In the data rows, 128 means zero.
Here are some numbered points:
[126 175 188 130 121 157 209 152 138 142 140  99 121 167 150 124 132 141
  93 162 123 107  94  91  86 145 155 149 121 135 152 141] 0
[ 77 174  80 155 108 121  79 110 135 166 137 103 155  87  93 113  40  83
  68 113 117 211 194 116 157 120 113  75  53  93  72 125] 1
[118 164 179 132 123 150 202 151 133 139 138 101 127 165 147 126 130 128
  94 164 121 105  95  87  77 134 143 143 115 124 140 127] 2
[131  80 176  96 110 136  49 154 146 122  61 178 126 175  96 151  80 171
 218  50 110 135 141 116 153  97 183 172 173 129 111  92] 3
[115 132 109 142 152 121 130 114 143 149 118 133 141 138 111 135 138 138
 122 122 139 143 142 121 137 121 109  95 137 131 134 147] 4
[141 118 127 140 143 114 161 134 142 124 117 129 121 133 130 126 142 131
 143 136 139  89 137 137 127 115 131 131 170 109 146 175] 5
[130 129  82 131 130 140 125 105 148 118 132 127 128 119 136 118 125 122
 113 132 121 111 133  93 143 129 138 120 144  99 142 170] 6
[166  85 190  93  89 140   0 117 102  82  76 144  77 161 105 181 133 177
 219  82 163 134 147 143 154  64 120 175 131 105 136  76] 7
[128 123  97 137 142 118 101 127 102 125 149 165 157 117 120 174 154 105
 147 115 126 183  93 175 134 126 103 100 113 178 133 134] 8
[167  91 192  92  95 139   0 125 111  84  73 134  62 149 100 182 135 184
 227  81 159 134 153 145 164  79 127 175 129 100 132  74] 9
[111 121 108 143 145 124 147 120 145 135 121 129 139 138 128 133 137 142
 117 122 140 133 141 118 131 127 126 114 141 135 132 149] 10
[160 140 210 131 154 138 195 182 106 129 137 144 104 162 161 137  96 136
 175 174 141  68 111 112  88 142 193 127 162  97 181 173] 11
[112 142 141 143 151 135 164 125 126 123 119 119 123 146 135 137 134 139
 116 129 134 117 129 117 113 137 139 112 133 111 141 146] 12
[103 120 110 142 148 117 130 105 127 127 112 125 121 122 106 125 130 135
 125 123 137 142 145 134 139 135 117 106 130 124 125 139] 13
[255 110 205  35  78 132  16 194 166 130 141  84   0 160 243  85  90 100
 101 131   0  49 106  59 151 181  96 243  84  79  94  36] 14
[111 136 114 149 152 124 127 107 132 139 114 128 138 137 114 130 137 136
 120 124 142 147 142 125 136 120 111 105 138 132 132 150] 15
[132 134 119 138 150 126 123 113 143 152 118 123 121 133 121 127 138 141
 113 122 130 134 141 115 137 115 108 101 141 119 136 150] 16
[ 98 197  77 125  91 105 110  78  80 127 122 159 112   5 110  18 117 104
 169  74 184 140 153  78 125 115 170 173 114 123  81 163] 17
[152 104 213  76  60 133 151 148 139  95  90 100  99  99 198 135  95 162
 157  72  56  66 149 166 126 192 100 179 135 146  91 117] 18
[121 128 131 126 122 120 112 127 148 144 113 136 132 143  99 119 109 134
 148 107 110 111  94 132 150  97 164 132 112 151 107  97] 19
[ 62 167  52  98  90 108 125  83 102  78  81 139 112   4 106  64 146 136
 129 167 218 194 193  82 103 160 169 138 124 150  94 136] 20
[115 128 108 136 144 113 122 106 132 135 104 120 126 134 119 137 138 143
 123 121 141 141 143 120 144 123 111  95 138 124 128 144] 21
[105 118 100 133 142 110 123  99 132 130 108 125 136 138 118 142 140 136
 116 119 131 142 147 126 143 122 112 100 131 126 128 144] 22
[113 132 114 141 149 130 138 109 134 130 116 111 134 127 122 143 143 142
 115 114 129 132 129 125 117 119 121 102 129 135 122 142] 23
[210  68 172 148 147 128 245 206 131  86 137 165  73 178 169 111  75  86
 181 199 118   0 137 141 120 136 184 229 234  41 165 227] 24
[130 137 106 114 146 129 102 131  90 144 148 121 173 148 148 144 139 103
 122 121  78 197  83 167 140 131  78  85 151 148 117  96] 25
[120 135 111 153 148 119 121 121 108 127 135 122 140 133  97 120 136 110
 115 122 127 165 124 165 137 147 102  98 123 152 136 140] 26
[112 130 117 148 153 126 134 110 135 131 109 123 128 131 117 129 129 128
 105 111 137 134 139 121 132 125 118 101 139 130 138 153] 27
[127 128 101 147 147 110 128 150  87 118 180 125 164 153  95 117 145  86
 105 128 115 195  91 219 139 187 102 120 125 197 150 125] 28
[ 63 157  48  97  89 101 120  81  97  81  86 137 114  19 111  69 148 136
 127 158 208 186 191  80 112 163 169 138 132 147  94 132] 29
[ 58 147  43  93  87 103 129  84 104  87  91 141 122  16 108  65 139 127
 120 148 204 187 190  85 111 158 160 132 127 144  94 135] 30
[224 118 151  84 115 124  64 146 152 128 123 100  52 134 170  96 107 113
 105 128  64  96 127  83 140 143 101 167 118 110 118  94] 31
[151  90 143  87 157  96 164 169 103 161 152 141 126 153 146 123 110 128
 162 123 212  88 133 158 149 175 141 123 142 104 149 103] 32
[114 126 109 138 150 109 133 117 132 133 118 130 128 116 118 129 136 138
 133 123 147 138 147 141 141 124 114 107 131 121 135 150] 33
[132 138 103 119 148 140 116 143 102 157 158 128 173 146 142 144 135 111
 121 118  73 193  74 163 142 127  72  75 146 150 118  98] 34
[123 132 118 145 161 135 127 111 143 142 115 123 120 121 116 122 128 136
 113 122 128 138 143 124 141 114 104 100 132 115 132 146] 35
[110 128 173  92  38 116 145 121 170 176  96 138 128 115 158 203  56 157
 102 133  49  39  95 166  99 164 153 153 162 128  73  61] 36
[138  94 124 138 134  90 188 127  97  82 104 120 123 119 138  94 137  97
 125 137 142  82 154 142 121  91 142 213 180 116 145 177] 37
[175  91 124  92 105 131 107 119 175 133 131 108  98 140 174 131 114 104
  91 126  43  86 134  92 169 195 119 194 142 102 143  86] 38
[139 100 120 118 143  88 161 126 105  89 115 140 138 115 140 115 126 105
 145 133 148  89 159 155 140 102 137 172 151 107 142 162] 39
[109 133 112 140 142 111 123 103 140 142 115 120 129 130 115 136 147 146
 130 124 146 145 146 130 145 130 113  99 125 117 121 144] 40
[112 127 108 131 152 120 128 110 130 145 119 137 143 136 112 137 137 139
 134 130 138 151 137 136 143 126 106 100 133 126 130 143] 41
[134 131 103 147 148 105 121 144  86 116 170 122 159 148  93 123 142  90
 105 127 115 195  91 216 142 186 108 122 133 196 153 127] 42
[177  66 154  86 137  68 239 166  86  79 110 135 120 119 177  85 109  58
 159 141 145  27 161 210 133  66 189 255 220  85 144 162] 43
[100 129 127 127 138 136 165 129 133 129 121 119 119 139 125 129 128 135
 115 132 134 115 125 112 108 139 144 122 143 118 143 144] 44
[111 132 109 142 150 114 116  96 125 132 104 123 132 139 119 134 140 145
 118 116 139 143 145 125 142 122 103  88 136 126 124 146] 45
[139  94 207  74  60 131 149 148 133  96  87  94  98  97 190 134  95 157
 153  61  44  53 140 158 130 199 105 181 139 137  78 105] 46
[ 59 157  48  92  85 105 128  85 105  84  89 143 120   8 109  58 141 120
 114 152 209 190 201  89 111 165 166 128 119 138  86 130] 47
[107 125 109 144 154 126 133 114 132 127 103 120 127 133 115 137 142 142
 121 127 141 151 148 126 140 128 107  97 132 125 131 151] 48
[114 135 115 140 162 129 130 113 129 141 112 124 129 134 117 137 141 148
 130 124 137 151 130 134 140 125 100  97 134 128 126 140] 49
[162 131 245 206 106 186  43 164 177 157 206 137 208 113 114 215 139 125
 191 100  93  91  90 136 134   0 116  88  69 157 142  80] 50
[133 130 100 147 147 106 126 149  81 114 177 121 160 148  88 114 136  75
  90 116  99 186  87 224 144 193 105 113 120 193 145 121] 51
[207 123 153  93 132 137  80 152 156 136 124 108  62 140 165 104 109 117
 106 125  65  94 132  92 147 149 114 167 116 108 122  95] 52
[141 151  94  61  67 159  99  71 194 194 135 174 105  73 169  70  81 170
 143 101  89  89 120  25 157  97 133  59 145 108 119 149] 53
[158 123 123 119 145 129 102 115 131 133 115 111 101 137 140 118 128 127
 110 116 100 115 140 107 138 129 111 112 122 102 118 132] 54
[103 130 108 149 150 116 125 109 126 131 120 119 137 132 104 124 131 121
 103 111 122 151 132 134 141 128 102 102 130 127 125 138] 55
[109 134 127 130 137 123 147 117 122 122 123 124 122 140 126 130 134 139
 124 141 143 120 132 117 115 137 139 117 139 114 141 150] 56
[112 120 125 146 136 126 100 114 140 111  99 118 144 124 108 133 134 136
 137 124 148 135 138 127 140  92 112  94 107 133 130 125] 57
[137 121  90 147 134 127  79 144  62 113 161 172 164  78 109 212 156  75
 178 116 110 228  50 204 118 105  97  98  90 214 119 111] 58
[102 125 115 150 153 124 129 107 137 132 108 115 120 123 110 136 154 151
 133 135 145 136 144 119 128 115 110  97 130 118 127 141] 59
[119 142  88 142 135 126  88  97 119 116 152 122 133 102 119 120 128 111
  94 107 128 133 132 121 134 120 138 108  92 125 122 123] 60
[162 102 129  73 152 142 145 192  71 171 181 179 150 147 184 155  88 140
 170 128 190 142 124 137 120 196 136 133 129 119 167 121] 61
[131 127  97 150 150 112 132 157  92 122 181 122 160 150  93 120 150  87
 101 127 110 191  93 226 142 193 106 112 121 196 144 119] 62
[108 157 140 124 111 156 193 147 132 151 127  99 149 158 145 143 136 159
  85 142 119 114  82 104  84 134 188 137 102 137 123 104] 63
New points follow, each followed by the numbers of its three nearest points above by angle, nearest first.
[139 119 133 155 158 116 151 131 130 131 122 142 121 140 128 117 115 123
 129 120 140  92 130 119 128 117 120 114 152 104 136 160] 5 24 12
[176  97 129  63 160  93 140 179  91 154 191 148 150 184 141 103 113 110
 173 119 213  96 115 215 172 203 134 102 130 143 178  93] 32 61 62
[ 70 162  77 155 117 127  92 115 139 165 137  96 152  90  96 116  46  90
  73 119 126 215 194 116 156 120 114  78  58  93  67 118] 1 60 55
[160  95 141  87 159 102 176 181 114 173 159 148 133 163 148 120 104 128
 153 120 214  84 129 160 154 178 141 126 146 108 154 114] 32 61 11
[131 116 160 181 137 187 103 125 149 147 183 133 214  93 142 198 155 122
 134 115 126 128 126 109  50  43 121 116  70 143 137 127] 50 58 57
[121 149  99 161 119 128  98 110 121 122 173 138 123  97 107 106 130 100
  92  95 109 143 113 158 141 132 146 130  85 140 100 123] 60 1 51
[143 140 125 133 164 134 149 110 141 138 148 117 161 139 141 141 137 125
 117 107 112 122 107 133  72 120 161 122 130 173 111 123] 63 23 2
[136 144  61 111  89 158  31  92  90  96 203 150 128  71 123  72 121  97
  58  92 130 130 110 132 168 121 174 112  39 126 121  86] 60 1 17
[157 125 122 115 145 128 101 117 143 136 112 110 102 130 139 123 128 127
 115 121 106 123 142 103 133 126 111 116 125 107 117 128] 54 31 52
[108 132 104 146 152 123 135 122 136 140 120 121 141 138 110 130 132 122
 106 118 129 150 132 136 140 130 112 107 136 134 128 135] 55 15 4
[ 91 147 133 110 120 117 160 120 111 122 112 123  94 126 119 116 135 117
 136 161 143 117 137 101  95 134 119 125 162 104 134 158] 56 44 12
[138 135 194 188 129 164  70 139 158 140 158 132 179 120 113 183 140 135
 170 113 114 112 116 131 137  31 116  90  87 137 131 101] 50 57 19
[137 141 188 150 142 135 117 138 169 158 169 127 151 157 122 139 123 135
 144 112 111 127 115 128 143  55 142 143 128 144 110 111] 50 19 3
[131 137  91  62  60 158 105  69 178 188 131 170 102  82 172  66  70 167
 135 101  98 101 130  34 164  98 131  58 146  99 111 142] 53 6 54
[115 132 173  81  24 104 126 106 162 175  89 135 121 110 158 205  64 168
 116 138  55  35  93 161 100 167 166 166 174 141  85  68] 36 46 18
[126 112 113 108 153 143 156 153 118 149 141 136 155 133 170 156 112 142
 134 113 148 126 112 111 101 148 136 103  99 135 135 135] 61 63 32
[176  67 156  84 135  67 241 171  94  84 115 139 119 117 172  77  98  49
 149 136 146  30 163 207 132  68 188 255 220  83 139 161] 43 37 39
[124 192 178 126  85 186 248 180 126 165 134  76 159 169 164 146 126 171
  63 171 108  92  24  75  31 136 236 172  86 144 120  80] 63 2 0
[134 153  68 120  99 165  35  99  94  97 204 151 130  73 134  84 129 106
  65  93 129 130 109 134 179 127 177 119  39 114 116  83] 60 1 17
[139 146 198 164 146 141 118 140 161 154 170 125 145 160 128 138 122 130
 135  93  95 117 108 121 142  58 143 143 131 141 104 113] 50 19 3
[202  67 184 151 147 130 250 207 137  94 140 168  77 180 164 108  64  75
 170 193 108   0 134 135 108 122 170 210 213  18 151 216] 24 11 43
[125 113 156 168 122 167  73 130 169 123 146 119 180 112  95 149 143 127
 153  97 126 101 116 139 138  21 129  99  73 165 153  96] 50 57 19
[118 167 137 141 142 158 189 136 163 132 147 120 146 156 137 159 133 139
 117 160  82 121  61 110  68 100 178 136  91 177 108 108] 63 2 0
[127  80 106 124 126  80 185 130  94  82 107 128 123 123 139  96 132  98
 128 140 148  85 161 141 124  96 146 213 182 117 141 171] 37 39 43
[182 102 127  99 104 124 103 125 179 141 145 121 104 149 180 134 120 114
  98 134  58  95 144  97 173 189 117 186 130  97 145  90] 38 52 14
[176 106 128  74 156 148 160 201  80 185 192 187 158 150 180 149  92 146
 173 132 190 127 111 125 109 188 129 128 131 126 176 135] 61 32 11
[170  93 150 160 159 119 199 175 117 128 140 161 110 166 162 115 100 127
 169 149 148  28 120 133 125 135 154 156 181  84 143 180] 24 11 5
[125 116 118 108 154 145 158 160 126 158 146 135 152 131 164 150 115 147
 136 115 151 129 113 113 110 160 148 115 108 137 140 135] 61 32 63
[148 130 245 210 111 189  26 147 159 141 188 132 203 108 107 214 140 123
 190 105  96  91  95 142 130   0 112  87  59 147 135  72] 50 57 7
[137 123 168 181 140 186 101 124 149 147 186 129 209  82 134 195 149 122
 143 122 122 124 116  99  41  38 123 116  72 140 142 129] 50 58 57
[132 124 167 182 128 164  70 129 164 117 136 105 167  98  86 140 136 118
 154  92 120 104 128 148 148  36 139  96  65 161 145  92] 50 57 19
[150 110 129  90 161 119 137 154 116 154 143 136 135 150 136 127 122 149
 148 132 189 124 133 145 149 174 108  81 124 100 152 109] 32 61 41
[130 111 155 210  69 146  64 115 170 112 127 131 156 115  48 189 132 114
 157 138 137 126  85 122 112   0 112 103 104 137 170 102] 50 57 7
[113 174 170 122  83 185 253 184 126 166 138  82 161 180 173 155 136 179
  72 178 117  94  26  76  29 130 240 178  89 144 120  73] 63 2 0
[128 122  83 135 129 136 129 107 149 125 134 126 126 115 132 118 128 128
 126 141 124 109 128  86 135 123 131 115 138  87 129 160] 6 53 16
